[ 67 126  82 147 127 112 124 134  89 139 166  89  92 109 147 137 156 100
 129 133 107 142 141  74 180 161 171 162 140 168 116 137 111 179  84 109
  93 147 172  86  82 201  96 121 188 143  68 160 113 148 120  84 150 112] -> M
[ 70  96 118 181 123 135 121 120 111 142 145  97 105 134 151 116 151 100
 162 148 158 147 140 108 173 142 151 120 161 161 129  99 104 163  85 100
  78 150 154 133  71 199  99 130 151 170  85 125 122 143 117  94 148  69] -> V
[ 69 119 122 166 139 133 118 133 101 176 164 109  98 137 143 120 153 119
 134 152 143 144 143 106 178  70 160 132 134 160 139 108 103 157  81  95
  74 149 149 109  68 182  77 120 159 152  81 161 110 132 124 105 153 107] -> P
q: [ 70  96 118 181 123 135 121 120 111 142 145  97 105 134 151 116 151 100
 162 148 158 147 140 108 173 142 151 120 161 161 129  99 104 163  85 100
  78 150 154 133  71 199  99 130 151 170  85 125 122 143 117  94 148  69] -> V
shift +1: [161 161 129] -> [162 162 130]
q: [ 69 119 122 166 139 133 118 133 101 176 164 109  98 137 143 120 153 119
 134 152 143 144 143 106 178  70 160 132 134 160 139 108 103 157  81  95
  74 149 149 109  68 182  77 120 159 152  81 161 110 132 124 105 153 107] -> P

[113 186 103 161 155 175 111 154  71  84] : W
[113 186 103 161 155 175 111 164 115 144] : Q
[112 154 104 135 104 161 108 114  94 214] : H
[111 133 143 112 144 129 147 180 186 160] : S
shift +1: [114] -> [115]
both H Q:  -> [161]
both Q H:  -> [161]
shift +1: [113 186] -> [114 187]

[137 154 126 126  76 101 156 122 212  87  76 142 136 153  96  92 165 123
 119 135 152 145 115  98 124 158 127 136 150  78 151 126 153 137 126 138
 106  77 111 175 176 120  83 104  95 123  93  92 122 114] -> N
[105  80  90 155 113 101 149 155 176 124  68 150  98 154 100  89 116 121
 118 136 148 162 167 133 124 158 141 121 173 124 191 122  96 201 138 114
 117 134 104 124 131 136 138 172  87  94 122 142 137  74] -> G
[146 168 130 116  76 104 128 156 185 100  76 153  84 113 135 100 109 158
 168 125 174 130 103 164 128 151 125 133 141  84 149 119 145 159 122 139
 154 103  80 139 143 138  89  99  96 183  73 104 108 134] -> D
q: [105  80  90 155 113 101 149 155 176 124  68 150  98 154 100  89 116 121
 118 136 148 162 167 133 124 158 141 121 173 124 191 122  96 201 138 114
 117 134 104 124 131 136 138 172  87  94 122 142 137  74] -> G
at: [103  80] -> D, 38
at: [155 113] -> G, 4
at: [133 141  84 149] -> D, 28

[130 136 133 135 132 131 127 118 115 134 116 132 115 134 121 125] : F
[132  87 102  92 107  98 108 163 190  98 186 112 192  99 145 129] : Z
[113 137 135 136 133 137 136 134 131 135 132 132 130 135 117 135] : T
[154 132 130 131 129 138 144 112  97 130 100 126  99 128 146 124] : U
[113 143 138 133 136 139 135 121 113 139 114 135 111 139 120 132] : E
[126 138 135 136 133 138 136 140 142 135 142 132 142 135 105 134] : L
[124 140 136 139 135 130 121 116 116 137 116 135 116 134 111 124] : A
[126 138 135 136 133 138 126 140 142 148 142 132 142 135 105 134] : X
at: [137 135 136 133 137 136 134 131 135 132 132] -> T, 2
q: [130 136 133 135 132 131 127 118 115 134 116 132 115 134 121 125] -> F
both Z T:  -> [132]
shift +1: [134] -> [135]

[ 77 104 134  86  90 102 137 150  58] = C
[207 157  57 169  79  58 166 115 162] = J
[157 124 207  86 164 102 137 150  58] = Y
at: [ 58 166] -> J, 6
at: [ 90 102 137] -> C, 5
at: [134  86] -> C, 3
at: [207 157  57] -> J, 1
shift -1: [ 86  90 102 137] -> [ 85  89 101 136]
both C J:  -> [58]

[ 44 207  67 161  43 187 191 160 139 168 130 107 117 129 129 179 120 130
  64 156  68 116 152 120] : R
[129 136 138 156 143 181 139 160 139 156 143  97 117 129 134  35 141 130
 156 156  68  44  97 120] : B
[129 109  53 206 115 187 139 160 139 156 143 100 117 129 134  68 141 124
 148 156  68 124  97 120] : K
q: [129 109  53 206 115 187 139 160 139 156 143 100 117 129 134  68 141 124
 148 156  68 124  97 120] -> K
q: [ 44 207  67 161  43 187 191 160 139 168 130 107 117 129 129 179 120 130
  64 156  68 116 152 120] -> R
at: [148 156  68 124  97] -> K, 19
shift +1: [ 35 141 130 156] -> [ 36 142 131 157]

[152 121 114 151 155 161 156 156 122 116 149 116 143 123 145 195 141 123
 122 123 118 181 143 116 143 154 144 118 122 181 196 154 144 124 115 151
 114 124 136 154 158 127 117 181 167 165  69  70 110 158 141 143] = Lup
[ 66 167 174  71  65  58  62  63 166 171  70 171  77 164  74  67  83 159
 166 149 165  80  77 170  77  64  78 168 152  80  67  65  82 132 171  69
 173 162 114  66  63 134 168  81 165 167  69  70 175  62  86  79] = refed
[152 113 114 151 155 161 156 156 122 116 149 116 143 123 145 152 141 123
 122 123 118 143 143 116 143 154 144 118 122 143 152 154  69  82 162  66
 173 132 103 171 158 128 117 142 122 121 152 151 110 158 141 143] = lefu
at: [ 82 132 171  69 173 162 114  66] -> refed, 33
at: [ 69 173 162 114  66  63 134] -> refed, 36
at: [149 165  80] -> refed, 20
q: [ 66 167 174  71  65  58  62  63 166 171  70 171  77 164  74  67  83 159
 166 149 165  80  77 170  77  64  78 168 152  80  67  65  82 132 171  69
 173 162 114  66  63 134 168  81 165 167  69  70 175  62  86  79] -> refed
at: [165 167  69  70] -> refed, 45

[132 127 151 142 119 150 143 151 129 113 156 117 104 104  93 122 124 148
 129 113 138 122 114 151 108 149 135 115  97 117 130 120 149 123  98 112
  89 117 136 137 128 160 148 114  95 109 107 114] : vaz
[122 130 102 138 127 129 135 110 171 124 130 104 130 113 105 141 118 149
 106 119 110 131 125 124 117 108 110 117 144 147 125 136 106 134 129 131
 126 105 133 119 107 153 128 116 142 158 145 112] : diz
[132 127 151 142 119 150 109 151 129 113 156 117 104 104  93 122 124 148
 129 113 138 122 114 151 108 149 135 115  97 117 130 181 145 136 131 104
 105  37 133 122  76  99 132 116  76 141 196 122] : ged
shift -1: [93] -> [92]
at: [110 171 124] -> diz, 8
shift -1: [124] -> [123]
q: [132 127 151 142 119 150 143 151 129 113 156 117 104 104  93 122 124 148
 129 113 138 122 114 151 108 149 135 115  97 117 130 120 149 123  98 112
  89 117 136 137 128 160 148 114  95 109 107 114] -> vaz

[ 42  95  73  58 154 148 147] -> vug
[ 42  95 165 169 169 147 192] -> lezar
[147 170 147 150 167 136 177] -> Bago
[ 42 170 165 184 169 147 192] -> Nimi
shift +1: [ 95 165 169] -> [ 96 166 170]
both Bago vug:  -> [147]
both lezar Bago:  -> [147]
q: [ 42  95 165 169 169 147 192] -> lezar
at: [169 169 147] -> lezar, 4

[154 100  67 117 161  99] -> Suguk
[102 158 117  92  97 155] -> Luvi
[157  93  60 109 168  93] -> sifo
[110  93  60 110 168 152] -> fovi
shift +1: [102] -> [103]
both Suguk Luvi:  -> [117]
q: [102 158 117  92  97 155] -> Luvi
at: [ 67 117] -> Suguk, 3
shift +1: [ 93  60 109] -> [ 94  61 110]
shift +1: [93 60] -> [94 61]

[173 209 140  92 167 114] : Niku
[ 93  50 115 168  89 145] : mir
[163 196 135 101 157 121] : Zomeg
[ 93  49 115 169  89 144] : Deto
[ 82  38 108 120  77  89] : Kiv
[ 83  38 108 180  78  94] : Sisod
[146 166 134 121  93 120] : tob
[ 89  88 113 175  83 150] : Gurek
shift -1: [ 38 108 120  77] -> [ 37 107 119  76]
shift -1: [209 140] -> [208 139]
both Deto tob:  -> [93]
both mir Kiv:  -> [89]
shift -1: [146 166] -> [145 165]
shift +1: [ 38 108] -> [ 39 109]
both tob Kiv:  -> [120]

[201  64 145 122 130 153 131 100 118 193 185 190 142 173]  Ser
[133 142 116 129 135 131 127 132 123 136 128 125 139 132]  vof
[149 125 113 111  80 114 140 132 146 141 121 137 110 142]  sar
[ 83 104 109 142 163 148 121 116 144 120 141 178 151 108]  Gapar
[170  85  95 125 114 126 104 151 100 184 160 161 161 168]  setev
[156 110  73 123 112 116 111 169  88 182 145 153 172 145]  timo
[171 132  66 115 140 111 124 130 110 176 165 151 166 150]  fefol
[ 97 164 120 152 157 128 121 131 127 146 163 172 112 173]  baze
[169 128 171 132  66 115 139 111 127 149 130 130  55 169]  salog
at: [110 176 165 151 166 150] -> fefol, 9
shift -1: [114] -> [113]
at: [171 132  66 115 139 111] -> salog, 3

[ 97 140 203 110] = Dok
[163  90  45 114] = Naren
[ 95 173 208 164] = sube
[168  80 163 106] = robov
[ 97 166 203 135] = zerib
[ 94 173 209 140] = Surip
both Surip Dok:  -> [140]
at: [ 94 173] -> Surip, 1
both Naren robov:  -> [163]

[127 128 129 127 205 127 139 166 127]  zep
[128 127 132 128 128 183 129 127 128]  zepa
[128 127 132 128 128 207 129 127 128]  Penog
[130 134 131 157 129 127 129 128 157]  ruve
[131 126 128 127 130 134 128 129 127]  rivus
[128 184 192 127 127 183 128 127 127]  Zekek
[131 128 129 184 132 128 190 129 184]  zipef
[128 129 129 129 173 128 129 199 129]  bive
[193 134 127 179 127 128 131 127 179]  zumuv
[131 182 191 127 130 134 126 129 127]  Sef
[158 128 128 208 128 128 141 129 208]  tiv
both bive Sef:  -> [129]
at: [130 134 128] -> rivus, 5
q: [131 128 129 184 132 128 190 129 184] -> zipef
q: [128 127 132 128 128 207 129 127 128] -> Penog
at: [127 128 131] -> zumuv, 5
both Sef tiv:  -> [129]

[130  98 145 201 129 123 124 126 168 145 165 129 127 153 107 150 134  76] : vike
[127  96 142 196 103 129 120 101 154 158 163 120 116 129 111 163 140  82] : vuf
[112 145 123  73 120 128 177 116  92 145 132 172 150  95 142  91 138  93] : fur
[138 123 140 174  85 153 120  99 132 180 130 117 113 110 118 181 156  91] : nirak
[103 121 161 174 153 141 110 158 191 140  99 103 143 164 134 130 103 109] : suko
[147 140 115 118 188 117 102 110 103  96 147 126 147 106 138 123 106 200] : tubad
[155 153 117  93 163 112  75 106 170  78 128 104 123 130 127 121 117 171] : mev
[145 135 134 166  84 158 125 109 122 180 117 121 116 113 121 185 163  92] : Tova
[103 120 161 173 152 141 110 157 192 139  98 101 143 164 136 129 102 110] : tovib
shift +1: [130 117] -> [131 118]
shift -1: [112  75 106 170] -> [111  74 105 169]
shift -1: [78] -> [77]
shift -1: [120 101] -> [119 100]
at: [110 158] -> suko, 7

[157 104  62 123 133 126] -> zuvag
[102 151  61 134  95 156] -> Puseg
[120 137 146 131 156 138] -> Mepi
[133  61 157 104 123 157] -> Buluk
[157 137 131 116 146 138] -> Pef
at: [157 104  62 123 133] -> zuvag, 1
at: [137 146 131 156 138] -> Mepi, 2
at: [151  61 134  95 156] -> Puseg, 2
both Buluk Puseg:  -> [61]
both Mepi Puseg:  -> [156]
shift -1: [104  62 123] -> [103  61 122]

[154 148 148 145 153 155 157 157 143 165 143 145 156 154 154 164 154 161
 154 157 150 153 175 147 153 155] = Lanon
[159 149 159 149 154 159 151 145 147 145 156 142 149 147 146 152 172 152
 159 159 171 158 158 150 157 139] = puv
[151 149 142 142 163 164 155 155 143 140 166 163 145 153 161 150 147 151
 148 144 151 139 148 150 140 150] = Kubal
[149 148 165 164 144 144 162 145 172 142 147 152 146 147 145 156 149 152
 150 152 157 195 143 150 154 168] = Lozaz
at: [145 172 142 147 152 146 147 145 156 149 152] -> Lozaz, 8
shift -1: [145 156] -> [144 155]
shift +1: [161] -> [162]
q: [159 149 159 149 154 159 151 145 147 145 156 142 149 147 146 152 172 152
 159 159 171 158 158 150 157 139] -> puv

[125  61 100 128]  dubap
[111 167 185 108]  zilad
[137  96 131 102]  kamub
[ 60 100 106 145]  mig
[113 100 149 113]  nilo
[160 114 102 164]  nade
at: [ 61 100] -> dubap, 2
both dubap nilo:  -> [100]
shift +1: [ 61 100] -> [ 62 101]

[ 86 131 107 113 196  86 137 155] = Kovek
[114 116 122 118 135 147 140 121] = Lizot
[ 86 131 107 113 196 134 155 121] = Finan
[114 116 122 118 135 109 140 121] = Bufi
shift +1: [118 135 109 140] -> [119 136 110 141]
shift -1: [122 118 135] -> [121 117 134]

[190  70 185  97  44 168 132  55 160 136  38 189 102 152 152 206] : finen
[ 76 127 115 100  55  44 102 152 136 152 168 132 160 189  38  59] : Meku
[104 181 189 107 122 147 122 115 129 101 178  92  78 184 151 155] : led
both finen led:  -> [189]
shift -1: [55] -> [54]
at: [ 44 168 132  55 160 136  38 189 102 152 152] -> finen, 5

[136 136 120 203 150 149 129 166] -> nunuf
[ 88 149 203 158 115 111 133 161] -> telol
[158 158 115 149 203 129 150 129] -> kana
at: [149 203 129 150] -> kana, 4
at: [115 149] -> kana, 3
at: [115 149 203 129] -> kana, 3
at: [158 115 149 203] -> kana, 2
at: [115 149 203 129 150 129] -> kana, 3

[166 102  95  89 143 190] = Sema
[104 156  67 134  98 144] = kod
[104 156  67 134 129 143] = Zemev
[160 171 149 175  96 118] = sele
[135 111 116 112 128 157] = Von
[ 72 103 105 152 111  83] = voma
[190 126  99 120 116 129] = Vuvil
[152 139  97 114 189 111] = lura
both Zemev Vuvil:  -> [129]
both Sema Vuvil:  -> [190]

[127 152  94 114 160 105 179 172 170 128 152 127  92] = par
[164 157 158 145  81  70 124  83 117 117 117 149 141] = Sesu
[164 164 151 152  94  68 137  84 122 110 109 149 141] = Kotin
[119 103 149 155 121 168  89  87  86 119  88 158 167] = Soti
[ 98  91 126 145 154 197 101 119  99 124  95 127 155] = Kirud
[140 168  99 128 153  85 186 155 168 118 139 135  98] = rufa
[125 157  92 158 183 124 186 139 150 100  98 127 122] = tuv
[134 167  95  87 168 121  89 155 159 104 113 132 112] = kuv
[150 129 167 145  80 108  92  74  95 122 108 142 158] = rorop
[145 119 170 132  73 115  81  82  95 133 122 138 154] = komu
[122 131 104  90 143 117 154 181 166 147 159 122 128] = Reb
both par rufa:  -> [128]
at: [155 121 168  89  87] -> Soti, 4
both Kotin Soti:  -> [149]
shift +1: [ 99 124  95 127] -> [100 125  96 128]
at: [ 91 126 145 154] -> Kirud, 2

[131 139 156 121 123 133 133 124 139 126] -> tenid
[128 109  66 143 129 119 120 130 115 131] -> lozu
[127 130 131 126 127 130 129 128 130 125] -> Vuz
[128 123 126 129 130 129 128 128 124 131] -> Ropif
[130 139 145 119 129 123 132 124 133 127] -> ran
[128 128 124 131 128 129 129 127 127 122] -> piv
[128 140 170 119 130 140 133 123 137 127] -> potat
[131 157 203 106 125 132 139 122 149 124] -> noze
q: [128 140 170 119 130 140 133 123 137 127] -> potat
q: [128 109  66 143 129 119 120 130 115 131] -> lozu
at: [130 139 145 119 129 123 132] -> ran, 1

